rotation steps, each row followed by its count of steps:
The counts run from 0 to 392.
[-10  14  18  25  -6   1  -9  15  -3  -5  15 -10   5 -23  21  -6  20   4
  -7   7  -4   3  -4  -6  -2  -3  -6   4   6   0 -20   0 -15  -4  -2   0
  14  16  -1  -1 -18 -23 -14   8 -10  31  -2   7  -2  16  11  10   7 -14
  20  -7   2  -8  -9] => 327
[ -4  12   4  30 -23 -14 -10  -3  -1 -20   3   5  24  -7 -15   0 -12   7
  12  11 -12 -11  11  -3 -14   8 -10  10  23 -28  20 -10 -11 -10  -4   5
 -11  -8  13  14   1  11   4   9  -3   8 -13   2   4   1 -16  14   2   1
  -8  -6   1 -10   2] => 125
[-21 -10   5   6  -9  16  -9   3   4 -24 -19   5  25  17  13  -9   8   2
 -15   1 -20   3   7   7 -12  -4   2  13  17  -7   3   2   0   7   1  10
 -18  -6 -13  -5  10  -4 -22  -2   8 -19  -4 -20  -2 -11   9   7   1  -1
  12  12  15   1   9] => 150
[ -3  26   9  -4   4 -14   1   2   4 -34  10   1   5 -34  -5   2   3  11
  27  15  12  19  -6   6   9  -7 -16   0  13  -7   7  -9   9   0 -17 -19
  16   2  -3  10   4  -9  -9   5 -17   7   6  12   5   1 -12   9  -6  13
 -14  -7   1   7   0] => 288
[ -8   8   9  23  -6   2 -15 -13  -3   0   9  16  -5   3   2   1  37   6
 -19   8   2 -18  11  -9 -11  14   5  15  19   2  15  16 -11   3   1   0
 -14  -1  -1  -5   0   1  -5 -11  16   8  -1 -21   8  13   1   8   4 -15
   2  10 -12  -5  -9] => 165
[  7 -16   4 -13 -12   1  -3   7  10  20   5  17 -25   3   5   4 -16  13
   7   9  11  -2   7  -3   0   7  -3  -8  -9  27   1  -5  19  14  -7 -12
  20 -13  16 -19  11   3 -10  12 -18   6  16  -4  14  -8  20 -17  -1 -11
   2  -2  -1  10   8] => 238
[ 19  -1  11 -18   9  16   2   2   3  -2  -3  18  13 -14   3  -1  10  -4
  18  -2  19  10  -7  13  14 -10   7  -7 -12   5   4   2   5   3  -6   8
  -1  11 -14  19   9   6   2   3  -4 -22   1  22  15  -1   4 -18  -8  34
 -10 -14  -7  13  -2] => 273
[-14  -8  10  13  10  29 -10  -3   3  -7  -4   8  15  17  12   5  11  -8
 -16  -1  -7  -7   3   3  -7   2  15  12  13  -9  10   2 -25   0  22  17
 -25   3  -9   0  11  -6 -15   2   6 -18  -7 -22   0  -5  20  -1  10  -3
  14   5  16  -5  -1] => 152
[  0  -3  13  -6  -2  28   6   5   1   0 -15 -12  18   1  22 -13   9 -23
 -12 -11 -10  14  -6  11 -15 -19  -4  -6  -7  -2 -19  12  -1  -4   3   6
  14  22 -12  -3 -13 -13 -12   6   8   3 -23  -5 -10   5  10   7  -5   7
  10  -2   9  -6  -6] => 333
[ 16   2 -13 -14  19  12 -24 -12   9   6  -3  -1 -42  -5 -26   7   0 -10
  -4  -1   3  -1   4   5 -14  17   0  16 -14  -1  23   1  -6  -3  10  -7
  -5   8  14   1  -1 -10 -14  -7   5  -7   5 -13  -2   3 -22  10   3  -5
  -8  12   3   9  -2] => 195
[ -8 -10 -18  10  -6   6  19  -2 -17  -1 -12 -14  27  14 -21 -10  -8  -4
  12   5  -2   8   8  -3  -2 -25   3   9   3 -14  15  -7 -15  -8   4  19
 -22 -13   7   8   2  25  25  23  -1  -4 -14  -5   4  -3  -8  10   9  -2
  -2   1  10  -8  -1] => 120
[-14 -12  -5  30  -8   7  -2   3 -10 -15  -3   5  25  15  -2 -15   2  -2
  -1   7 -11 -10  13 -12 -17   0   9  24  11  -9   8  16 -20  -3   1   6
 -25   0  -7  -8  11   4   7  16  12  -6  -5 -14  13  -7   6   4  12 -10
   3  10   9 -10  -9] => 142
[  6   4   5  15  -9 -16   0   8  -6   2  10 -14   8  -4 -12  -5   5   6
  17  18  -6 -21   2   9  10  -2  -9  11  13 -25  -1  -6 -20 -13  -4  20
  -7   5  15  29 -19  18  10   6 -24  14  -5   5  11  19 -15   9   3   5
  -3 -13 -14  -7  -9] => 104
[ 17 -25   1  -2  -9  -2  17   9  16  16   3   9   5  26   1  -8  -2   5
  -1   2  -3  -2  17  -8  16  13  14  -5  -8  18 -14  20   7   5  -6  -3
  -2  -5  -8 -11  -4  -6   7   8  -9  -3  24   1  11 -15  23 -16 -16   1
  -1  -1  -2  15   3] => 242
[ 19  -7  -3  -6  -4  -5 -30   2   7  12  -5  12 -28 -10 -18  11 -30  -4
   5  -9   0   5  10  -4 -15  22   5   2 -11   9   1  -2   6   2  -3 -10
   9  -5  21 -15   6 -11 -16   6   4  -6  18   2   4 -10  -9  -6   3 -12
  -7   0   2   6   1] => 216
[  8  10  -5 -11  28   2  -5   1  -4   0  13   3 -31 -18   8  -6  -3  -3
   0  -8   6 -23 -17  10  11  12  -6 -10  -8  -1  14   0   4  -5  14 -23
   4  28  -5  14  -2   0   7   1   8 -17  -3  -1 -21  11  -5  -7 -11  11
   4  17 -11  -1  -7] => 13
[ 22  -8   6   2  -1  -2  12  -5   6   5  11  10   6  -5   2 -14  19   2
  10  14  16 -12   9   2  21   8   6  -5  -9   7   1  20   4  -3 -16  -3
  -4   6 -14  13  -7   6  10  -1 -11  -2  16  17  21   2   7 -16  -8  27
 -12  -5 -18  19 -10] => 264
[  6   8  -2  -4   9   8 -26 -10  -9  14  -3  11 -38  -6   8   5  18  10
 -15  -7  -5   2   2  15 -10  13  -4  30   9  14   5   2  -6   7  10  12
  -1   2   4  -6  -2  -5  -8  -3   3 -13   4 -22   3  -1 -13  16   4 -19
  -2  11  -3   3  -4] => 176
[ -2  -1  12   1 -22   9   2   4 -16  15  -5  -9  -9 -11  31   2  12   9
 -10  -9  -1   9   3  14  -5 -23  -8   0   7  14 -13  -2  14   1  -6  20
  17  -4   3 -12 -14   3  14  10   1  24 -20   4  -3  13  -3  18  -9 -17
  12  -1   0  -6  -9] => 340
[ -8  27   8 -10   1 -11   7  -4   6 -33   3   5  14 -26  -3   9   2  11
  16  14  17  26   1  11  11 -14 -14 -12  11 -11   9  -5  14   7 -15 -18
   9   2 -10  14  10  -1  -1   3  -4   4   0   5   0  -4  -5   3 -11  15
 -14  -9   7   3  10] => 289
[ 23  -7  17 -15   8   3  -9   8   4   8  16  26 -27 -10   7  -3   2   6
  21   2  10  -5  -2  13   3   8  -5   2  -4  22   3   9   7   9  -1  -9
  12  17 -12   2   3   4  -3  19 -15  -7  12   0  17   4  15 -13 -11  -3
  -8 -11 -25  10  -7] => 256
[ -4   6   8   4   8  12 -13   8  -9 -13  14   0   3 -40  -2   2 -10  -6
  32   8  25  19 -11   3   4  -9  -2  13  -7  -7   2  -4  -3 -11  -6   1
  27  12   9   2  19 -17   2  19 -13  -2   9   9  16   3 -10  -4   7   5
  -6 -15   3  -8 -11] => 296
[-18  -4   0  18 -14  10 -17   3 -11  -5   1   3   4  -8  -2   2 -27  11
   7   5 -11  -4   0   7 -17  -1  -6  25  16 -15  17 -18  -6  -5  11  12
  -4 -14  24 -11  16  -1  -8  16 -17 -12  -6 -10   9  -1  -6  14  13 -18
   8   2  17 -12  -4] => 136
[  0  -5   4 -14  18  22 -20 -13   6  -5  -5  12 -16   8   2  -2  29 -19
 -12  -7  -1  -9   7   5 -22   4   7  15   3   1  16  17  -5   3  11   5
 -12  12  -6   2   3  -3 -19 -17  18 -20  -8 -21   7   7  -7   5  -1   0
  -2  16  -4  -3  -8] => 173
[ 14   6  10 -12  -9 -17   0   8  11  -3   8  28  -7  -3   2  -3  10  12
   0  12  -4   0   2   3  -1   9 -12 -12  -1  26  -3  -7  15  24 -12 -29
  11  -2  -8  -2   1  12 -22   4  -8   7   8  13  -1   0  24 -14  -1  -5
  -4  -5 -17  18  17] => 248
[-18 -16  -2   5   5  14 -19  11   1 -22 -16  -1  29  11  -4  -2  -5   1
   8  -1   0  -8   1  -2   2 -22  16   7  10 -25   5  -9 -14   0  -1  21
 -37  -7   4   9  10  -1 -12  18   1 -13 -11   0  10  -1   1  -8   9   1
   5   1  13 -14   5] => 131
[ -6  19  -8  -4  17 -12   7 -10 -11   0   5  -9 -19   3  -3  17 -32  11
   4  -4  12   9 -16   4  21   8  -7 -12   5  -7  -2 -14  11  -5  11 -18
  20   2   6   0  16  -2  22   0   6 -21   5  -6 -18  -9  -8  -5  -9   2
  -3   2   2  -7   9] => 36
[-17  -2   3  38 -10   0 -16   1 -10  -8  15   8  18  -3   2  -1   6  13
  -9  10  -5 -15   4 -18  -6   7   8  26  11 -12   7   5 -26  -8   7  13
 -20  -8   6  -6   2 -10   0   8  -6   4   1  -5  13   1   4  -1  12 -10
  11   2  11  -7  -9] => 144
[ -2  30 -10  -3  13 -26  14 -10 -10 -10  -4  -4   4   0   2   8  -6  15
  -3  -5   6   6 -13  -4  29   5  -2 -18   1  -3  -5 -14   8   3   3 -25
  -4  -8  -9  12   1   2  18 -19  15  -6   0   9 -31  -3  -6  -2  -8  12
  -1   7  -5   6  18] => 27
[ -7   9 -13 -11  20 -13  10  -1 -12   4   1 -18 -12   7   7  15 -27  14
   8  -5  19  14 -17   2  30  -5   3 -12  -1  -5 -11 -16  13  -5   9  -5
  15  -4   9  -8  17   2  25  -2   3 -15  10  -6 -10 -10  -9  -8 -10  -2
   4  -2   4  -1   7] => 37
[-13 -16   3  14  -3  18   0  -2  -3  10   5  -6  -4  21   8  -6  31   5
 -11   9  -2 -20  13 -11   4   1  14  28   4   1   5  24 -11 -10   1  16
 -20  -9  -5  -5   1 -11   3  -9   1  -4   6 -23  13   2   6   5  -1  -8
  10  24  12   4 -16] => 162
[ -5 -10  -2  24 -16 -11 -14   6 -12  -9   1  -2  22   1 -17 -25  -6   1
  22  16 -11 -14   1  -8 -11  -8   5  19   7 -21  10   5  -9 -14  -7  15
 -16  -7  13  10   1   8   7  19  -3   2  -6   9  16   7 -21   3  14   2
  -5   0   0 -11  -6] => 123
[  1 -16   2 -23  -8   0   0   9  30 -12 -10   4   0  18 -12   3 -12   0
  -4   7  -1   6  10  -5   5   1   1 -19  -9   7  -6  -3  19  17  -7 -26
  -2 -13   0  -5   0  -7 -28  -3  -5   4  17   1  -6  -8  17 -16  -4   1
   5   2  10  15  23] => 230
[ 11  12  -2 -23  13  11  19   1   5 -10  -4  11   8  -5   0  -6  17   1
  11   9  18  14 -11   9  11 -21  -2 -15 -11  12  13  -8  10  19  -7 -11
   2  -3 -15  15  11  14   0  -1  -9  -8   1  10  -5   1  11  -8  -2  25
 -11  -6  -6  15  11] => 271
[ 19  -1 -10  12  -8  -3  12  -3  -8   8   4 -12  23  12 -18 -21   6 -12
  10  10 -13  -7   1  10  -6  -1  -2   7   5 -13   3   7 -20 -11   1  15
   5  18   8  20 -17  20  22   6 -10   1 -14   4  13   4 -16  15   3  13
  -6  -6 -14  -7 -12] => 102
[  0  -3  13   2  -1  35   5   3   5   8  -4 -14  11  -4  18  -3  10 -29
 -15 -17  -5   8   1  13  -8 -13  -1 -10  -1  -3  -9  13 -10  -3  11  15
  12  28 -15   2  -9 -10  -4   8   4   4 -22  -7  -7   6  13   4 -10   4
  10  -6  12 -16 -15] => 334
[  3  17  16   1 -13  -8 -15   3  -4  -2  -3  -6  -7 -18  23   0  18  10
 -16 -12 -15  -1 -12  15  -1  -8 -10  -5  13  -5 -11 -13   4  -2  -7  11
  -6  12  -5  13 -27  -3  -2  -1   6  20 -26  11 -16  21  -7  15 -10 -11
  13  -4  -4  -3  -5] => 349
[  0  26  10   6   1 -13   3   0   4 -23  19   2   2 -34  -3  -1   4  10
  21  18  14   9  -6   4  19   1 -10   3   4 -12   3   1   0  -6 -18  -9
   7   4  -1  18   2 -10  -4   2 -23   6  13  17   8   4  -9  -2  -3  20
  -5  -4   2  12  -5] => 287
[ -7  14   5  14 -15   0 -22  -7  -7  -3  -7  16  -5  -1  14   4  38  20
 -24   6 -13   0  -2   5 -11   9  -1  22  21  18   2  -9  -3  11  -2   8
 -13 -13  -4  -4  -6  -1 -18 -19   6   0   4 -13  -6   2  -1  15  10 -15
  13   7  -1  10   4] => 167
[ 14 -10  -1   2   5  -7  19   3  13   6  18  12  -5  13 -12 -15   6  -5
   3  17  -9 -10  12 -11   1  21   3  -6 -13  16   0  21 -11   7   2 -28
  -2  13 -10   3 -13  -3  -1   7 -13   8  20   4   7  -8  26 -12  -6  -3
  -2   0  -7  18  -8] => 244
[  0  10  -2   0 -12 -25   2   1  -3 -15   4  -5   8   1 -12  -8   8  10
  18  15 -16  -4   2  14 -11  -9 -18  -3  23 -20   7 -15  -2   1  -9   7
  -7   0  11  21 -15  25   1   6 -11  14 -17   4   2  15 -18  15   5  -6
  -7  -7 -14   1   5] => 106
[ 16  20   5  -1  12   8   9  -1  -1   5  17  14 -16 -27   2   7 -12  15
  18   3  20  15  -3  19  18   7 -11   1   1  -4  16   0  -1  -4   0   1
  14   6  -3  11   9   4  17  17 -26  -8  13   0   6  -2  -4   3 -20  10
 -13 -13  -6   5 -13] => 277
[-18   9  -2  21 -16 -24 -26  -5  -1  -5  11   9   3 -11   4   7 -18   5
  -8  -4  -1 -35  -5 -16  -3  15   3 -14  -3 -22   7 -14   1  -6  -6 -18
 -19  -5  15  -2   8  -8  -9  -7  18  -1 -19   6 -17  12  -4 -11  -3   2
  13   9   7  -7  -7] => 388
[ 14 -14   1   9  -8 -14 -11   5  17   5   6  16  -5   6 -17   4  -9  -4
   0   2   2  -4  23 -25   5  26  19  -7 -13  12 -10  16  -6  -2  -9 -12
 -12  -5   4  -5  -8 -16  -4   7  11  10  24  16   9  -8  11 -25   5  -8
  -9  -2  -4  11   2] => 224
